rotation ticks, each row followed by its count of ticks
The counts run from 0 to 202.
[163 148  89 160 159  99 142 160 140 166  82 104 180 152 160 141 119 151
 106 147 130 124 141 106 126  96 149 127  92 133 133 106 129 156 134 155
 134  89 156 109 145 139 133 122 108 155  81 125 170 117 106  92 100 164
 119 146  60 145 160] : 90
[157 156  90 178 141  72 150 142 152 130  76 143 155 135 166 112  91 130
  96 141 148 137 130 135 126 101 142 172 103 125 125 120 120 167 144 143
 126  79 132 147 112 152 133 102  99 135  89 139 156 101 141  99  83 185
 140 115 103 141 126] : 128
[193 150  78 167 136 123 140 138 112 150  99 101 149 139 169 118 125 134
 101 139 123  97 124 105 133  68 145 111 106 122 147  84 129 151 154 162
 139  76 162 128 133 169 140 127 135 153  74 138 135 122  96 119 115 155
 116 108  71 134 158] : 23
[187 155  90 162 134  96 162 133 142 159  79 117 150 129 155 131  86 133
 105 151 149 108 122 132 133 108 158 121  78 127 134 120 114 148 133 138
 128  82 139 144 142 180 148 103 109 143  98 112 164 113 135 114 131 187
 148 133  93 166 157] : 132
[172 144  82 173 173  89 140 128 123 170  86  93 151 133 163 141 116 147
 106 123 135 116 125 124 128 106 153 125  83 104 110 111 121 159 173 157
 112  94 144 156 129 152 110 139 105 134  94 120 150 122 107 116 101 176
 105 143  87 159 178] : 119
[191 152  75 150 132  88 154 123 100 154  84 104 112 121 186 102 116 127
 109 133 130 101 111 111 128 101 172 113 110 119 116 132 125 160 156 162
 120  98 163 147 129 183 138 119 142 124  97 130 143 130  96 127 100 165
 131 121  92 154 149] : 107
[151 135 102 157 150  65 151 138 125 146  85 132 173 145 172 126 116 141
 107 131 117 146 128 110 115  85 137 161 114 135 113 108 127 171 151 165
 134  73 125 139 109 112 129 132 104 131  59 136 158 110 112 114  67 160
 123 117  90 129 145] : 1
[190 161  78 178 122 126 157 142 121 159  86 106 138 134 177 131 105 139
 101 146 126 108 122 114 129  79 157 105 120 130 146 102 100 163 146 172
 148  92 144 136 120 155 149 129 132 147  85 119 143 139 108 135 107 148
 141 108  66 142 136] : 79
[167 119  92 140 134  90 152 128 124 132  79 112 162 132 181 126 123 136
 118 134 131 103 127 142 139  83 149 132 112 145 133  91 103 172 126 148
 151  74 123 119 131 140 142  90 122 149  75 130 146 113  92  97  75 167
 141  97  80 142 140] : 170
[186 166  83 166 139  86 152 140 135 174  86 121 136 130 158 129  81 139
 111 162 128 128 136 115 124 104 170 128  84 125 124 133 112 162 139 149
 136  99 150 155 119 176 140 117 121 132 112 104 175 123 129 126 121 160
 143 149  87 145 157] : 189
[178 143  80 140 142  66 165 122 123 142  67 140 156 135 168 110  94 132
 120 134 133 126 123 138 112 100 174 125 113 143 131 112 120 183 151 162
 137 102 136 143 117 164 154 107 104 100  79  92 162 133 152 144  99 171
 137 133 106 148 127] : 41
[184 130  89 165 129 110 169 111 107 154  72  96 139 118 175 115 124 152
 110 123 137  84 100 122 129  97 171 108 100 135 123 102 125 149 168 160
 127 100 151 122 135 153 150 132 104 123  66 122 134 127 119 133 108 174
 119 111  93 169 161] : 52
[180 117  86 137 135  92 173 110 115 133  72 116 148 122 170 117 104 138
 119 132 138  93 107 139 122  90 172 113 110 143 135  93  98 172 148 158
 149  89 135 128 128 164 164 102 111 120  69 107 147 131 123 133  97 174
 133 103 106 153 137] : 167
[177 156  77 144 141  68 148 133 122 126  93 157 158 134 168 110  98 116
 101 140 137 135 126 121 112  76 140 152 113 122 126 100 125 169 145 155
 135  66 131 163 106 175 140 110 126 122  74 132 145 113 128 123  88 168
 134 106 110 113 125] : 70
[185 126  95 159 138  90 148 129 117 166  76  90 152 131 184 131 113 143
 125 125 134 108 132 143 138 100 155 105  99 147 136 116 111 174 129 149
 142  96 132 128 143 144 127 104 114 153  90 102 162 131 101 115 117 170
 134 142  65 177 150] : 201
[169 132  96 165 152  77 138 135 118 153  87 100 156 129 180 136 130 126
 102 114 131 126 125 126 127  84 123 143 101 119 116 113 127 153 144 152
 123  64 117 160 121 129  96 126 119 157  80 142 150 114  86 110  86 170
 118 122  80 152 155] : 116
[169 111 102 175 145  69 138 120 133 142  81 113 165 134 176 114 119 149
 123 115 136 114 125 148 130  92 152 141  96 144 133 101 132 171 148 137
 132  91 129 129 122 137 111 106  93 133  73 107 150 112 126 117 105 182
 116 142  87 171 152] : 86
[172 160  72 137 152 108 169 143 127 155  75 125 163 143 145 136  93 144
  98 158 133 120 123 113 115 108 166 116 106 122 133  95 100 160 148 170
 138  96 152 135 128 173 180 117 117 120  80 116 155 130 128 123  86 164
 138 111  95 123 141] : 10
[173 140  89 154 152  78 141 135 133 132  99 144 180 140 157 122 119 136
 109 150 117 133 128 109 121  65 140 152  99 132 131  81 139 169 149 156
 140  68 147 136 105 154 139 124 116 126  64 127 149  98 125 119  88 158
 107 118 100 110 153] : 182
[193 134  99 163 125 105 151 124 128 155  90 104 140 124 168 136 110 138
 112 148 138  86 122 125 142  82 146 109  81 131 138 100 115 146 128 142
 144  73 138 128 141 168 138 109 123 159  90 117 153 112 104 109 131 174
 139 116  74 165 167] : 20
[186 147 102 165 136 100 140 146 114 172  94 101 160 138 170 134 127 131
 109 145 114 121 128  94 127  75 139 125  93 130 128 113 140 147 142 165
 128  78 148 131 130 141 128 145 122 159  74 129 162 115  96 123 120 157
 126 145  57 144 176] : 147
[173 158  83 171 121 104 162 133 120 157  67  92 124 125 190 113 110 127
  95 122 142 106 113 120 125 112 150 119 115 122 120 134 117 149 154 158
 107  93 140 142 143 151 134 122 126 156  91 146 143 126  99 107 102 174
 140 115  73 179 141] : 49
[171 145  77 166 178 102 150 127 125 178  93 104 161 136 148 142 108 159
 111 140 127 115 122 113 122 105 174 120  89 117 122  99 113 164 169 160
 132 106 144 143 128 154 138 136 101 116  88 109 153 128 116 131 100 164
 106 137  95 145 172] : 121
[175 139 103 175 141  64 138 146 141 171  91 122 165 142 159 141 107 142
 122 157 114 146 138 112 124  80 147 150  79 145 127 118 128 168 133 154
 147  79 131 132 113 127 122 126 104 149  85 109 182 105 115 111 114 162
 137 149  77 138 171] : 32
[176 143  91 190 143  97 144 118 131 167  94  95 128 116 172 122 122 156
 104 140 132  88 109 109 140  94 174 131  82 111 117 113 125 146 166 145
 123  92 161 135 130 154 126 142 109 132  94 129 144 110 103 105 109 173
 112 121  94 158 180] : 176
[171 133  94 136 127  73 168 141 126 145  64 133 163 137 173 121  97 129
 122 142 127 134 133 141 117  97 154 128 119 156 131 118  99 178 121 152
 153  82 124 127 128 142 157  91 118 141  79 109 171 126 116 117  88 165
 157 121  80 153 120] : 44
[195 156  76 174 124 119 154 142 116 172  88 100 135 134 174 136  98 137
 103 151 126 109 126 117 129  82 159 105 110 131 143 109  95 168 139 164
 155  89 138 137 127 153 148 120 135 154  97 112 150 134 106 127 112 153
 151 115  67 145 146] : 78
[191 147  78 161 136  78 147 130 126 160  83 110 128 126 170 127  91 127
 117 145 138 117 130 143 130  99 166 115  92 128 129 125 101 173 123 144
 142  88 127 159 124 173 127  94 125 140 116 104 165 125 112 116 112 172
 149 136  85 165 149] : 75
[179 152  90 153 146  95 166 130 124 160  91 135 148 129 142 137  95 144
 103 167 117 120 121  88 115  83 164 130  90 121 122  99 112 150 156 161
 137  80 149 151 114 163 164 143 119 121  79 118 164 108 131 140 114 156
 130 116 109 114 166] : 66
[194 138  88 161 133 113 150 132 123 161  92 100 147 125 165 137 117 136
 112 146 130  89 123 115 147  74 146 104  89 133 137  96 115 146 132 155
 145  70 146 129 142 167 139 119 124 161  85 122 149 112  95 114 130 165
 133 115  68 151 162] : 21
[194 146  81 167 133  93 148 129 120 171  87 106 131 127 172 135  88 135
 115 147 134 112 132 135 131  97 163 106  98 130 139 126  91 171 127 146
 151  88 128 153 126 169 137 101 128 148 111 101 161 133 107 121 120 166
 152 131  76 162 147] : 76
[167 171  91 147 140  94 168 157 126 162  62 123 152 138 160 141  91 116
  88 147 135 136 130 110 118 113 139 135 110 121 120 136 111 156 135 160
 116  75 128 153 130 148 144 120 123 157  90 141 166 128 111 106  92 166
 155 125  72 144 137] : 160
[164 175  83 168 156 104 147 161 139 159  83 113 168 149 161 128 118 143
  92 149 126 123 133  88 119 101 154 136 101 122 126 115 131 151 155 163
 121 102 172 112 138 151 138 131 110 141  78 148 160 124 113  98  86 159
 109 137  71 133 156] : 92
